rotation ticks, each row followed by its count of ticks:
The counts run from 0 to 574.
-0.83,-3.36,3.41,0.20,1.44,1.03,-0.13,-2.36,-1.71,1.13,0.08,2.11,1.04,1.37,0.06,0.19,3.35,-1.03,-1.86,-1.07,4.20,-0.45,2.42,-0.45,0.74,-4.69,2.31,0.79,1.59,2.86,-2.29,-0.19,2.23,0.14,3.60,0.02,2.41,-4.42,-0.88,-0.82,-0.45,-1.30,-0.77,0.90,-0.51,-1.78,-1.54,0.13,-0.44,-1.05,-0.93,-0.81,2.29,0.03,-0.21,1.36,2.49,2.46,0.12,1.72,-0.94,-3.35,0.03,-0.49,-0.39,0.06,0.77	527
-0.83,-3.14,1.86,-0.17,3.08,2.29,0.17,2.18,-0.57,3.08,1.57,0.88,0.28,-1.19,-0.49,-0.97,3.71,-2.65,-1.89,-1.24,1.60,2.62,1.75,-0.47,-0.36,-1.02,1.54,-1.34,0.18,0.37,1.31,-1.18,2.41,-1.87,2.92,0.06,1.89,-1.84,0.21,-1.08,0.32,-1.05,-2.15,0.74,-1.04,1.08,0.75,0.17,-0.40,-1.21,-0.05,-0.69,2.29,-0.93,2.46,1.37,0.43,5.31,0.93,-0.47,-5.09,-4.00,-0.86,1.82,0.22,0.15,-0.32	199
-1.42,-4.59,2.50,0.64,1.84,1.42,-2.95,0.04,-0.32,0.18,0.44,-0.71,2.27,-1.45,1.19,-0.81,2.92,-3.93,1.31,-1.30,2.92,1.48,3.00,1.20,3.53,-0.44,1.97,-1.37,0.93,-1.69,-0.56,0.94,2.67,0.37,-0.48,-1.48,1.03,-4.77,2.34,-0.55,0.47,-1.63,-3.29,0.47,-0.37,0.69,1.32,0.16,2.23,-0.87,-1.76,1.10,1.58,-0.32,0.98,2.86,1.51,1.67,3.53,1.22,-2.20,-2.85,-0.92,1.90,0.00,-0.01,-0.43	348
-0.85,-3.02,3.12,0.83,0.24,0.80,-3.14,-0.44,-0.50,0.13,-0.97,-0.83,2.68,-1.77,-1.23,1.61,1.06,-3.15,0.95,-1.20,-0.31,-2.44,1.00,-3.85,2.63,-3.26,-2.40,0.70,-1.25,0.69,-2.16,0.38,1.88,2.33,-0.69,0.42,0.38,-4.52,1.75,-1.43,-1.50,-1.20,-2.58,2.21,0.69,-1.10,-0.08,2.05,-1.16,2.73,0.06,-0.41,0.99,-0.19,-1.13,1.14,1.58,-0.23,-0.33,1.78,3.23,-2.40,-3.89,-0.93,-3.16,-0.89,-0.42	433
-1.76,-3.01,0.61,-0.31,2.54,-1.94,-1.83,3.17,0.45,1.89,0.47,0.85,1.27,-1.16,1.16,1.83,1.78,-1.21,-0.78,-3.32,3.55,-0.04,-2.07,-1.52,2.64,1.61,-1.00,-1.56,-0.28,3.21,-0.92,-2.52,1.78,0.84,0.26,0.95,1.29,-1.26,2.96,1.04,-0.12,-2.09,-1.98,1.86,0.04,-0.45,0.59,1.60,-1.75,-1.37,2.55,-0.03,0.12,-1.83,3.84,-1.10,1.77,1.99,-2.91,-1.99,-2.35,-3.44,-0.97,-1.44,-0.06,0.16,2.94	448
-1.53,-0.21,1.14,-1.14,2.88,0.64,0.09,1.25,0.92,0.25,0.90,-0.31,3.21,-3.66,-0.44,-0.91,1.82,-1.32,-0.89,-2.32,1.04,-1.82,0.39,-2.46,1.78,-4.37,-0.38,-0.05,0.96,2.12,-2.34,0.28,1.84,0.47,2.63,-0.63,0.03,-4.68,-2.05,-3.06,0.85,1.20,-1.46,-1.10,-1.28,-3.16,1.78,3.70,-1.56,2.92,2.13,-2.85,-1.63,-1.19,-0.11,1.11,0.27,0.85,-0.94,-2.71,-1.37,-2.68,-2.44,-1.77,-1.95,-1.13,1.29	331
-0.03,-2.90,-1.41,0.56,1.09,-0.97,-1.77,1.79,-2.75,2.95,0.94,1.87,-2.17,0.12,0.98,1.53,2.40,-3.00,-1.22,-2.27,2.63,-4.10,-0.27,-2.03,2.05,0.23,-1.66,-0.38,-0.23,0.72,0.90,-0.13,-1.38,-0.29,-2.89,1.52,1.30,1.42,3.00,2.64,-0.96,-2.23,-3.02,3.96,0.77,0.72,-3.58,-0.15,1.76,-0.65,-1.00,1.55,2.05,0.66,3.02,-1.04,1.09,1.50,-0.43,0.75,-1.03,-3.54,-3.34,1.56,-0.64,-0.60,-0.09	70
-0.64,-0.23,1.81,-2.38,2.07,1.06,-2.94,2.79,0.18,0.41,1.01,-0.80,3.76,-3.11,1.76,-1.36,0.46,-1.40,-0.82,-3.06,2.70,-2.72,0.81,-0.05,-0.61,-2.01,0.15,-2.52,-1.53,2.07,-1.90,-1.45,1.44,1.44,0.19,-0.61,0.47,-4.92,1.60,0.42,2.33,0.78,-0.86,1.01,-2.99,0.45,0.82,1.05,-3.25,-0.42,0.62,-0.46,-0.60,-3.80,0.75,-1.11,0.96,2.28,-1.51,-1.01,-1.01,-3.89,-1.46,-0.34,-2.11,-0.13,2.17	300
2.64,-3.49,-2.13,1.00,1.48,0.25,0.71,1.61,-2.12,2.13,0.19,-0.82,-0.15,-1.15,0.76,-0.27,3.20,-1.95,3.17,0.33,1.59,0.68,-0.76,0.14,4.33,-1.44,-3.48,0.80,1.66,0.74,0.78,1.90,1.01,-1.60,0.72,1.34,2.30,2.07,0.54,-1.01,0.23,-2.93,-2.56,1.98,-1.17,0.70,2.96,-0.67,-1.74,0.92,-0.73,-0.34,1.87,-0.85,2.42,1.86,-0.69,3.37,-1.06,-2.11,-1.92,-2.62,-2.45,1.61,-0.92,1.46,0.59	323
1.33,-3.77,1.78,0.43,1.52,0.15,0.38,-0.83,-3.36,2.24,1.01,0.65,0.91,-0.24,-0.59,0.55,4.70,-3.92,-0.89,-2.09,0.00,1.02,0.69,-0.94,3.02,-0.34,0.34,2.09,1.72,2.62,-1.63,-2.62,1.19,-2.61,1.35,-0.52,2.05,-1.05,1.04,-0.84,0.95,-3.69,-2.77,-1.07,-2.70,-1.09,-1.03,-0.60,0.87,-1.50,-1.17,2.40,2.71,0.70,1.46,2.73,2.49,2.76,0.21,0.62,-1.64,-2.36,-1.35,0.75,0.76,3.19,-1.94	531
0.92,-1.84,-0.59,-0.49,3.57,-0.75,-0.50,1.69,-1.92,-0.32,-0.38,1.21,2.66,-0.96,0.52,-1.51,1.90,1.65,-0.47,-0.78,4.79,-1.00,1.93,0.11,-1.16,-3.74,-0.18,-1.05,1.74,0.57,0.47,0.90,1.88,0.82,2.93,0.89,1.82,-3.99,-0.18,-1.07,0.63,0.50,-0.58,0.68,1.07,-1.35,0.82,3.46,-0.77,-0.22,-1.58,-1.62,-0.58,-2.22,0.26,-0.45,-0.32,1.46,-1.10,-3.03,-4.78,-5.35,-0.53,0.74,-2.03,0.18,3.44	362
-0.54,-1.54,-0.57,0.56,1.28,0.95,-2.20,2.50,-0.01,1.84,-0.44,-2.22,4.10,-3.15,1.82,-0.53,1.53,-1.31,2.24,-1.37,4.70,-1.08,1.16,1.48,3.04,-0.91,-0.62,-3.09,1.17,0.84,-1.57,0.87,2.89,1.80,-0.48,-1.16,1.11,-2.90,2.13,0.22,0.43,-1.82,-1.79,2.49,1.67,-1.56,3.83,0.96,-2.36,0.56,-0.46,-1.11,-1.25,-1.21,1.92,-0.55,-0.43,1.06,0.28,-1.99,-1.62,-2.26,-2.17,2.32,-2.04,0.06,3.40	510
2.56,-1.06,-2.51,-1.04,0.93,-1.97,-1.75,0.38,-2.55,-0.56,0.66,0.16,0.90,-2.18,2.24,-0.86,1.04,-1.70,1.20,-1.82,0.73,-5.56,-0.87,-1.90,2.39,-2.66,-3.95,1.69,0.66,0.89,-0.51,2.04,-2.76,-0.30,-2.62,1.01,0.82,-0.64,0.87,-0.38,2.09,-0.63,-1.49,0.91,-3.48,-0.28,-1.49,1.77,0.53,2.95,-1.33,0.74,0.06,-0.85,-0.76,1.09,-0.27,0.08,-2.04,-2.69,1.04,-3.77,-3.30,-0.21,-2.20,0.24,-0.35	459
-2.90,-1.04,0.04,0.13,1.54,0.15,0.31,2.49,0.45,0.79,0.89,0.82,-0.64,-1.06,2.99,-0.79,1.36,-1.64,-1.08,-2.31,4.89,-4.35,-1.38,-1.56,3.90,-2.84,-1.18,-2.15,1.26,1.59,-1.96,2.32,-0.64,0.59,-0.09,0.08,0.94,-0.77,-0.39,-0.18,-0.47,-0.45,-1.55,2.55,0.62,-0.81,0.01,0.12,-1.07,1.77,3.08,-2.84,-1.21,-0.08,4.16,-0.92,0.39,1.63,-1.34,-1.07,-0.96,-2.65,-1.72,-1.91,-1.44,-2.18,3.38	418
0.44,-3.16,3.18,1.17,1.64,-0.13,1.21,-1.38,-3.56,0.21,-0.34,0.36,-0.74,0.93,1.73,-1.03,3.71,-3.78,-0.73,-2.15,-0.25,-0.73,1.58,-1.38,2.62,-2.27,0.15,1.14,1.56,2.96,-0.23,-0.73,-0.48,-2.55,0.19,0.81,2.41,-0.19,-0.19,-1.49,0.00,-3.86,-2.57,0.38,-3.09,0.16,-3.24,-2.47,1.91,-1.48,-0.26,1.26,1.46,0.57,1.28,1.80,1.76,3.50,0.02,1.69,-0.78,-3.30,-0.84,0.02,-0.71,2.25,-1.86	97
2.38,-2.23,-0.50,-1.04,2.23,-0.87,-2.10,-1.72,-2.69,-1.63,1.05,1.49,1.57,-1.21,2.22,-2.06,2.01,-0.08,0.33,-1.48,4.58,-2.34,1.81,1.96,1.56,-3.85,0.22,1.29,1.49,0.08,-1.08,2.11,-1.04,0.18,0.08,-0.71,1.15,-4.23,0.59,-0.55,2.80,1.02,-0.51,-0.26,-3.57,-0.39,-0.77,1.80,1.32,0.22,-3.37,0.66,2.18,-1.96,-1.68,2.75,0.78,0.66,0.13,-1.32,-1.67,-4.35,-0.08,0.15,-0.46,0.77,0.80	214
-0.08,-1.57,2.28,-0.81,3.28,0.37,-1.53,0.65,-1.12,-2.64,-0.88,-0.64,2.62,-1.96,2.65,-3.00,0.41,-1.79,-0.42,-1.22,1.83,-0.64,3.82,0.68,-1.19,-3.27,0.62,-1.90,-0.79,0.24,0.47,0.39,0.93,0.49,0.50,1.16,1.61,-5.06,1.15,-2.02,2.49,0.27,-1.02,0.31,-3.35,1.14,-0.15,0.83,1.04,-0.80,-1.67,-1.32,-0.61,-3.30,-0.43,0.58,0.08,2.64,0.62,-0.64,-2.96,-5.31,0.17,0.46,-2.06,0.25,0.35	303
1.64,-2.63,-0.41,-1.42,2.31,0.38,-1.94,3.62,-2.87,0.98,2.37,0.87,0.05,-1.56,0.76,-2.41,2.63,-1.80,1.22,0.30,1.05,-0.51,0.24,1.08,-0.49,-2.59,-0.68,-1.17,-1.12,-2.75,1.70,2.47,-0.45,-1.77,-0.56,0.20,2.13,-0.67,1.42,-0.69,1.02,0.31,-1.89,1.05,-2.91,3.62,0.64,0.94,0.27,0.72,-1.98,-0.08,2.44,-2.77,0.84,1.76,-0.89,3.76,0.46,-1.40,-4.39,-3.42,-2.81,1.46,-2.18,-0.15,-0.49	111
-1.04,-4.77,-0.29,1.30,0.61,-0.50,-2.12,1.89,-1.18,1.93,-0.35,1.60,-1.50,1.08,1.94,1.60,1.98,-1.30,-0.33,-1.21,5.28,-3.08,-0.10,-0.48,2.96,-0.34,-1.23,-1.61,0.59,0.43,0.08,1.25,-0.23,1.29,-1.71,1.69,2.04,0.06,3.24,2.29,-1.38,-2.90,-2.75,4.76,2.62,0.93,-0.90,-0.24,-0.82,-0.52,0.18,0.11,1.75,-0.07,3.83,-1.24,1.56,0.91,-1.10,1.33,-0.99,-2.99,-2.28,0.83,-1.75,-1.41,2.54	72
2.70,-0.98,0.02,-0.60,2.48,-2.57,-1.11,2.85,-3.69,-0.33,-1.45,-0.49,1.47,-0.94,1.31,-1.47,1.17,-1.46,0.45,-1.65,0.26,-4.00,0.89,-1.68,-0.92,-1.89,-3.22,-1.22,-0.12,1.09,1.58,-1.10,-1.59,-0.86,-2.61,2.97,2.12,-0.27,2.07,-0.57,0.45,-2.04,-2.42,1.34,-1.23,0.65,-2.45,1.09,-0.18,-0.01,-0.63,0.75,-1.30,-1.56,0.33,-2.02,-0.27,1.63,-2.20,-2.06,-1.99,-5.47,-3.50,0.56,-4.05,1.65,0.21	549
1.03,-1.66,1.82,-0.59,3.00,-0.38,-1.78,0.38,-2.10,-2.33,-1.36,-0.14,3.69,-1.96,2.15,-3.19,0.82,-1.27,0.56,-0.93,0.61,-0.42,3.90,0.79,-1.06,-2.81,-0.04,-1.49,0.39,-0.04,1.46,-0.34,0.84,-0.69,0.13,1.16,1.49,-5.13,0.91,-2.29,1.44,-0.32,-1.68,-0.17,-2.69,0.29,-1.00,1.38,1.49,-0.50,-2.22,-0.20,-0.99,-3.04,-0.74,0.90,0.03,1.62,0.54,-1.03,-3.71,-5.50,-0.74,0.76,-2.48,1.26,-0.34	304
-0.65,-2.23,0.56,0.09,3.25,-2.37,-1.97,-0.24,-0.16,-0.70,-1.00,0.70,3.47,-1.86,-0.01,1.38,1.12,-0.41,-1.90,-3.13,2.91,0.11,2.52,-2.51,-0.41,-2.35,0.42,0.05,0.44,1.58,-0.63,-1.45,1.79,1.99,2.17,1.82,0.17,-4.89,0.64,-1.12,0.77,-0.79,-0.79,1.71,0.09,-3.42,-0.68,3.94,1.77,-1.02,-0.43,-0.65,-0.57,-0.25,0.23,-0.64,1.69,0.34,-0.64,-1.99,-2.31,-5.30,-0.27,-0.23,1.02,-1.64,2.26	121
-1.83,-3.98,3.17,0.44,1.28,1.16,-3.18,-0.72,0.24,0.66,0.14,-0.39,2.83,-1.13,1.80,0.02,2.28,-3.89,0.11,-1.87,3.14,0.79,2.78,1.00,2.53,-0.20,2.82,-1.72,0.26,0.02,-1.20,-0.60,2.85,1.26,-0.23,-1.50,1.28,-4.89,2.75,0.65,0.52,-2.56,-3.07,1.30,-0.96,0.34,0.78,-0.38,1.90,-1.84,-1.13,1.02,1.57,-0.28,1.59,1.93,2.58,1.88,2.96,1.77,-1.45,-2.64,-0.60,1.15,0.49,-0.42,-0.08	347
3.57,-2.02,0.79,-2.23,2.68,0.25,-0.77,2.01,-3.41,1.65,1.99,0.20,2.36,-1.65,-1.22,-1.18,3.57,-1.67,0.37,-0.19,0.75,0.23,-0.18,0.29,-2.06,-3.34,-0.54,0.47,-0.74,1.15,-0.60,-0.66,0.95,-1.91,2.15,-0.72,1.97,-2.19,0.28,-1.85,1.98,0.18,-1.23,-1.09,-3.91,1.38,1.07,1.74,-1.77,0.24,-1.99,0.07,2.85,-2.21,-1.43,2.79,0.72,3.95,-0.92,-2.38,-2.99,-2.60,-2.78,0.55,-2.20,1.95,-0.10	485
-0.67,-1.67,0.17,0.75,0.77,0.85,-1.83,-1.57,-0.45,-0.33,-0.77,0.49,2.01,-1.15,2.33,-1.03,0.64,-0.89,0.35,-1.52,3.84,-5.63,3.74,-0.72,2.36,-3.76,-1.59,-0.25,1.11,2.43,-1.29,1.88,0.53,2.88,-0.37,1.25,0.74,-3.21,-0.14,0.50,0.45,0.26,-0.71,3.12,0.19,-2.36,-2.05,0.13,-1.61,0.96,-1.78,-1.27,-0.82,-1.83,0.53,-1.11,0.40,0.80,-0.23,2.24,2.01,-4.95,-1.20,0.68,-2.42,-1.14,1.69	464
-0.67,-5.29,2.18,1.75,0.74,0.15,-0.57,-0.12,-0.89,0.62,1.09,0.56,-0.70,0.16,1.79,-0.01,2.76,-4.20,1.43,-0.90,0.25,0.06,-1.64,-1.44,6.09,-0.11,-1.71,1.10,0.94,0.67,-1.04,-0.25,0.01,-2.05,-1.18,0.45,1.90,-0.57,2.17,-1.03,0.32,-3.59,-3.73,0.60,-1.91,1.80,0.19,-1.72,0.44,0.56,1.04,1.77,2.66,-0.55,2.35,2.75,1.25,1.58,-0.96,0.93,0.24,-1.60,-1.72,-2.17,-0.70,2.23,-1.88	534
1.81,-3.61,1.81,-0.66,1.27,-1.14,-1.24,0.23,-1.56,-1.31,-0.58,-0.13,0.56,-0.16,1.83,-0.20,1.52,-1.41,1.40,-0.67,-1.55,-0.37,-0.52,-2.40,0.63,-2.92,-3.68,1.18,-1.28,1.48,1.06,-0.11,-0.21,-0.81,0.55,3.44,2.71,-1.46,1.69,-1.76,1.04,-1.68,-1.25,1.12,-4.17,1.94,-1.28,0.40,-0.80,0.19,-0.19,0.48,1.92,-3.40,-0.25,1.47,0.58,3.42,-3.55,-0.57,0.67,-5.22,-1.78,-2.71,-2.42,1.38,-1.12	489
-0.01,-2.99,0.40,0.80,3.36,-2.20,-0.91,-2.26,-1.10,-1.73,-1.57,1.54,1.64,0.03,0.96,0.19,2.53,-0.61,-0.98,-1.97,3.87,0.61,2.39,-1.84,1.15,-3.93,0.80,0.78,1.74,0.38,-0.62,0.83,0.78,0.81,2.38,1.02,1.00,-5.13,0.10,-2.06,0.10,-1.07,-0.58,0.66,-0.70,-2.76,-1.19,3.02,4.06,-0.40,-1.26,-0.76,0.40,0.53,-0.20,1.72,1.63,0.29,0.13,-1.53,-3.42,-5.67,0.26,-0.14,1.32,-1.16,1.62	123
-1.26,-1.76,1.39,-1.10,2.73,-0.39,-2.29,-0.74,-1.65,-0.56,0.75,1.44,1.37,-1.27,0.77,-0.86,2.23,-3.98,-2.39,-2.87,0.66,-1.44,3.88,-1.87,-0.21,-2.10,1.38,0.22,-0.12,-1.26,0.77,-0.21,-0.99,-0.13,-1.13,-0.36,-0.25,-4.53,0.56,-0.44,1.51,0.48,-2.62,0.60,-2.26,-0.82,-2.85,1.58,4.73,0.20,-2.21,0.35,1.02,0.48,-0.40,1.27,0.95,0.86,3.00,0.62,-3.27,-5.20,-1.26,1.47,0.64,-1.36,-2.00	64
1.41,-3.40,-0.87,1.15,1.70,-1.20,-1.25,-2.28,-2.36,-0.08,-0.83,1.05,0.72,0.05,0.19,0.73,3.57,-2.04,0.29,-0.71,3.52,-0.15,2.15,-0.68,1.95,-3.77,0.53,1.48,2.11,-1.42,-1.21,2.56,1.08,-0.19,1.38,-1.08,0.69,-3.10,0.36,-0.95,-0.40,-2.21,-1.40,2.06,-0.38,-2.04,-0.49,1.48,4.08,0.51,-2.35,-0.34,2.37,2.49,-0.61,2.85,1.37,1.04,2.52,-1.06,-2.23,-3.40,-1.42,1.85,1.46,-1.98,0.34	559
